Named turns come first, each shown by rows before and after it. Which turns, in which order, take the first row of each pair that follows to the second? Write the first one first, as in the answered first pair.
J_947:
.05	.03	-.16	.15	-.04	-.12	-.07	-.26	-.10	.04	-.01	.24	-.01	.16	.05	.11	.15	-.14	.13	.03	.08	.16	.02	.12 => .05	-.02	-.12	-.05	-.15	-.07	.12	-.25	.18	.18	.09	.10	.12	.07	-.14	-.15	.18	-.06	-.07	.06	-.02	.18	-.03	.04
.04	-.17	.05	-.10	-.22	-.09	.09	-.48	.26	.25	-.10	.42	.09	.24	-.16	-.31	.51	-.28	-.09	.05	.08	.60	.10	-.07 => .00	-.20	.51	-.48	-.09	.17	.09	-.11	.38	.26	-.20	.22	.04	.22	-.16	-.45	.27	.03	-.27	.32	-.14	.31	.09	-.16
.10	.15	-.07	.03	-.19	.01	.34	.05	.37	.05	-.03	-.05	-.04	-.20	-.18	.04	.14	.16	-.05	-.17	-.12	-.10	-.22	-.30 => .07	.16	.18	-.05	-.01	.14	.20	.27	.23	-.05	-.15	-.06	-.18	-.16	-.02	.16	-.03	.28	-.01	-.03	-.17	-.27	-.19	-.30
-.12	-.10	.39	-.28	.00	-.14	.20	.08	.17	.14	-.21	-.08	.07	.05	.10	-.12	.01	.01	-.38	.10	-.25	-.14	.09	.22 => -.13	-.04	.38	-.09	.16	-.15	-.01	.10	-.16	-.01	-.32	.07	-.09	.14	.34	.16	-.09	-.07	-.15	.10	-.13	-.18	.15	.31
J_304:
.08	-.14	.01	-.18	-.21	.05	.08	-.27	.47	.40	.09	.05	.13	.16	-.30	-.33	.24	.20	-.18	.08	-.21	.11	.02	.04 => .09	-.11	.10	.07	-.03	.03	-.31	-.30	-.05	.26	-.12	.47	-.14	.43	.11	.10	.28	.02	.14	.14	-.07	.14	.17	.25
.31	.01	.62	-.45	-.08	.05	-.04	-.19	-.11	.29	-.53	.43	.03	-.21	.16	-.31	.01	-.04	-.12	.28	-.22	-.16	.28	-.07 => .23	.28	-.11	.30	.05	-.28	-.17	-.39	-.56	-.08	-.44	.39	-.05	-.30	.30	.11	-.16	-.31	.33	-.19	.14	-.09	.25	-.01
.12	.26	-.27	.06	-.25	-.05	.06	-.15	-.06	.03	-.03	-.18	-.15	-.03	.03	.00	.00	-.04	.10	.08	.12	.11	.04	-.10 => .14	.17	-.07	-.16	-.29	.05	.10	-.10	.08	.14	-.05	-.19	-.11	.01	-.01	-.13	.05	.03	-.03	.20	.02	.10	.04	-.13
.20	-.02	-.09	-.07	-.26	-.02	-.05	-.25	.00	.14	.01	.36	.03	.18	-.13	.03	.33	-.16	-.07	.05	.01	.21	.00	.34 => .16	.03	-.30	.07	-.26	-.09	.02	-.30	-.01	.10	.07	.26	.06	.10	-.18	.04	.28	-.18	-.02	-.09	.08	.22	-.04	.30
J_435:
.06	-.18	.23	-.14	.10	-.13	-.23	-.05	-.19	-.05	-.06	.12	-.01	.31	.03	.15	.07	.04	-.16	-.06	.06	-.01	.19	.00 => .09	-.18	.11	-.04	.06	-.21	-.22	-.14	-.20	-.06	-.04	.14	.01	.31	.01	.18	.11	-.03	-.13	-.13	.11	.04	.18	.02
.10	-.05	-.64	.38	-.11	-.22	.05	-.38	.04	-.17	.36	.10	.19	-.07	-.31	-.03	.24	-.37	.04	-.31	.22	.44	-.10	-.15 => -.06	.06	.04	.02	.45	.23	-.18	.50	-.20	-.56	.06	-.38	-.10	-.19	-.07	.13	-.56	.18	.05	.00	.00	-.29	-.12	-.30
.07	.04	-.07	-.14	-.15	.03	.24	.03	.41	.25	.08	-.09	.24	-.32	-.32	-.36	.00	.00	-.26	.13	.04	-.04	-.04	.00 => .00	.20	-.45	.26	-.04	-.13	.18	-.01	.18	-.01	.13	-.19	.18	-.42	-.25	-.14	-.18	-.10	-.02	-.13	.24	-.07	-.07	.00

(two turns a pair)
.04	.03	-.12	.11	-.24	.06	-.04	-.02	.10	.10	.27	-.02	-.08	-.23	.12	-.24	-.16	.00	-.12	.25	.47	-.13	-.09	-.10 => .08	.00	-.12	.18	-.26	.03	-.11	-.10	.02	.12	.24	.13	-.12	-.15	.20	-.16	-.06	-.08	-.07	.25	.50	-.05	-.07	-.02 -> J_304 then J_435
-.08	-.08	-.35	.13	-.20	-.25	.22	-.54	-.02	.20	.14	-.03	.19	.01	-.01	.07	.14	-.24	.25	-.29	.10	.28	.10	.04 => -.15	-.13	.47	-.47	.10	.21	.12	.14	.04	.12	-.12	-.31	.02	-.02	.12	-.02	-.28	.26	.04	.17	-.24	-.23	.11	-.09 -> J_947 then J_947
.21	-.12	.35	.21	-.36	.13	.00	-.12	-.07	.09	.00	.58	.07	.29	-.23	-.16	.54	-.09	-.15	-.01	.51	.23	.17	.22 => .12	-.06	.79	-.04	-.02	.41	-.14	.41	-.22	-.12	-.18	.31	-.10	.21	-.08	-.09	.08	.26	-.16	.20	.36	-.22	.17	.11 -> J_435 then J_435
-.07	.13	.27	-.17	.06	.09	.07	.15	.19	-.15	.06	-.17	.00	-.06	-.10	-.02	-.01	.19	.10	.03	-.05	-.28	-.07	.07 => .04	.04	.25	-.07	-.10	-.01	-.02	-.16	.15	.03	.04	.22	.00	.16	-.03	.01	.34	-.05	.14	.07	.02	.01	.02	.21 -> J_435 then J_304
-.06	-.02	-.48	.33	.04	-.41	.28	-.29	.06	-.10	.05	-.09	.04	-.22	-.20	-.08	.06	-.08	-.21	-.32	.30	.00	-.03	.07 => -.05	-.01	-.48	.39	.06	-.42	.21	-.29	-.04	-.15	.03	-.04	.00	-.19	-.14	-.01	.07	-.11	-.14	-.33	.34	.01	-.01	.10 -> J_304 then J_435
.05	-.15	-.21	.12	-.19	-.21	-.04	-.06	-.10	-.08	.13	.18	-.07	.07	-.25	-.02	.19	-.32	.04	-.01	.03	.21	.08	.04 => .08	-.23	.03	-.08	-.20	-.11	-.06	-.02	-.03	.01	.07	.25	-.10	.14	-.24	-.09	.25	-.26	-.06	.16	-.07	.20	.11	.06 -> J_304 then J_304
.01	-.02	-.24	-.17	-.31	.00	.23	.02	.13	.12	.10	-.17	.19	-.05	-.41	-.34	.15	-.04	-.03	-.16	-.09	.11	.05	-.01 => -.09	.12	-.27	-.03	-.04	.05	.14	.29	-.09	-.17	.05	-.40	.08	-.18	-.29	-.15	-.21	.08	.12	-.23	-.05	-.16	.01	-.07 -> J_435 then J_947
-.03	.02	.33	-.25	.25	.04	-.04	.22	.04	-.04	-.17	-.04	.02	.13	.11	.05	-.01	.22	-.08	.24	-.05	-.07	.06	.05 => .03	.00	-.13	.03	-.02	-.22	.07	-.25	.12	.10	.03	.16	.16	.15	-.02	.03	.33	-.09	-.01	.01	.12	.29	.04	.12 -> J_435 then J_304
-.04	.03	.53	-.33	-.01	.18	-.10	.06	.08	.25	.07	.17	-.19	.14	-.17	.03	-.12	-.01	-.02	.12	.09	-.01	.24	.23 => -.03	.08	.28	-.03	.00	.04	-.19	-.11	-.13	.18	.08	.32	-.23	.21	-.06	.22	-.05	-.19	.18	-.02	.25	.11	.26	.31 -> J_947 then J_435
.04	-.05	.11	-.24	-.16	.09	.22	.01	.22	.14	.04	-.05	.05	-.13	-.18	-.25	.07	.11	-.19	-.06	-.09	.09	.02	-.12 => .06	-.09	.23	-.28	-.16	.13	.16	.00	.20	.15	-.01	.05	.02	-.05	-.11	-.22	.12	.11	-.18	.02	-.10	.10	.05	-.09 -> J_435 then J_304
.09	-.03	.30	-.30	-.18	.17	-.07	-.20	.05	.18	-.10	.40	-.01	.27	.02	-.09	.24	.01	-.12	.18	-.07	.14	.03	.18 => -.03	.13	.33	-.15	.17	.26	-.22	.16	-.26	-.18	-.19	.11	-.17	.13	.18	.15	-.25	.18	.06	.13	-.02	-.23	-.01	.11 -> J_435 then J_435
-.04	-.07	.07	.13	-.15	.12	.08	-.10	-.26	.08	-.24	.19	-.17	-.03	.14	.26	-.07	.04	.23	.03	-.01	.01	.27	.11 => -.01	-.11	.00	.12	-.26	.08	.15	-.24	-.16	.18	-.19	.24	-.09	-.03	.06	.16	.05	-.03	.18	.01	-.02	.13	.27	.13 -> J_435 then J_947
.34	-.39	-.10	.11	-.21	-.13	-.15	-.22	-.21	-.15	.13	.21	.15	.23	-.11	-.05	-.05	-.34	.34	.03	.23	.14	-.05	-.17 => .35	-.49	.30	-.25	-.20	.07	-.16	-.04	-.06	-.03	.04	.21	.14	.29	-.13	-.21	-.08	-.17	.16	.29	.04	.04	-.02	-.20 -> J_435 then J_435
.09	-.03	-.08	.00	.02	.02	-.04	-.24	-.06	.05	.02	.35	.05	.16	.12	.03	.26	-.21	.06	-.02	.08	.17	.17	.20 => -.01	.13	-.31	.19	.19	-.02	-.01	-.07	-.16	-.21	.07	-.01	.03	-.06	.09	.14	-.10	-.12	.19	-.21	.18	-.04	.08	.09 -> J_947 then J_435
.18	-.21	-.17	-.21	.05	-.14	.22	.23	.28	.15	-.17	-.17	.25	.15	-.07	-.28	.05	-.03	.19	.19	-.13	.47	.29	.04 => .20	-.17	-.34	.00	.06	-.24	.15	.10	.14	.10	-.16	-.06	.22	.20	.00	-.13	.11	-.15	.33	.09	-.02	.57	.31	.10 -> J_947 then J_435
-.15	.03	-.21	.29	-.19	-.07	-.03	-.11	.07	.17	.20	-.20	.17	.05	-.22	-.02	-.06	.13	.08	-.18	-.01	.09	-.10	.09 => -.18	.07	-.01	.28	.02	.03	-.18	.12	-.12	.02	.09	-.26	.03	.07	-.06	.13	-.29	.23	.15	-.11	-.02	-.11	-.08	.10 -> J_435 then J_947
-.24	.16	.15	.16	.24	.12	-.06	.28	-.04	-.08	.04	-.25	-.15	-.22	.02	.14	-.39	.11	.19	-.19	.14	-.33	.01	-.10 => -.12	-.04	.62	-.17	.12	.26	-.19	.22	.02	.20	-.12	.17	-.20	.07	.12	.07	-.07	.07	.04	.15	.00	-.18	.13	.03 -> J_435 then J_947
.11	.02	.11	-.13	-.19	.03	.10	-.18	.01	.14	.04	.12	.03	.07	-.12	-.11	.14	-.12	-.21	.08	-.11	.15	-.11	.26 => .05	.14	-.20	.07	-.13	-.06	.19	-.16	-.01	-.02	.14	-.14	.08	-.11	-.20	-.09	-.04	-.12	-.12	-.15	-.01	.10	-.18	.18 -> J_435 then J_947
-.19	-.16	.10	.28	-.30	-.16	-.30	-.13	.21	.21	.26	.03	-.04	-.05	-.15	.08	.43	.00	-.12	.10	-.09	.31	.21	.00 => -.21	-.10	.18	.39	-.12	-.11	-.49	-.02	-.07	.06	.14	.11	-.19	.03	.06	.32	.31	.00	.04	.12	-.04	.20	.24	.05 -> J_947 then J_304
-.04	.08	-.26	.10	-.11	-.12	.13	.19	.16	-.07	.20	-.23	.15	-.20	-.12	-.07	-.09	-.19	.03	-.21	.11	-.07	.01	.06 => -.01	-.02	.31	-.18	.03	.11	-.12	.41	-.01	-.04	-.05	.02	-.04	.04	.14	.03	-.11	-.07	.00	.14	-.01	-.19	.11	.15 -> J_435 then J_304
.02	-.11	.27	-.11	.02	.09	-.14	.02	-.11	.09	-.07	.20	-.09	.13	.12	-.03	.04	-.01	.04	.14	-.08	-.02	.06	.11 => -.03	-.06	.26	-.15	.11	.14	-.10	.17	-.07	-.02	-.05	-.03	-.08	.02	.09	-.06	-.17	.12	.01	.10	-.12	-.17	.03	.02 -> J_304 then J_435
-.01	.17	-.10	-.20	.35	.23	-.13	.21	.24	.12	-.10	-.37	.02	-.54	-.12	.00	-.43	.41	-.25	.04	-.17	-.28	-.07	-.24 => -.01	.27	-.28	.17	.49	.12	-.39	.12	-.20	-.09	-.18	-.13	-.15	-.41	.14	.39	-.45	.21	.08	-.06	.04	-.26	.00	-.10 -> J_304 then J_304
.05	.02	-.13	.26	-.06	-.06	-.26	-.04	-.21	-.01	-.11	.24	-.09	.11	.09	.16	.18	-.06	.23	.06	.13	.19	.06	.14 => .09	-.08	-.08	.01	-.26	-.03	-.06	-.13	.14	.23	-.01	.20	.06	.06	-.12	-.14	.37	-.03	-.02	.10	.03	.30	.02	.08 -> J_947 then J_304
-.08	.10	.21	.28	.40	-.01	-.40	.33	-.65	-.21	-.29	.16	-.26	.29	.38	.54	-.27	-.13	.29	.03	.16	-.32	.08	.28 => .10	-.20	.44	-.04	-.03	-.02	-.29	-.10	-.30	.33	-.26	.69	-.11	.56	.24	.22	.42	-.33	.01	.28	.02	.13	.18	.43 -> J_435 then J_947
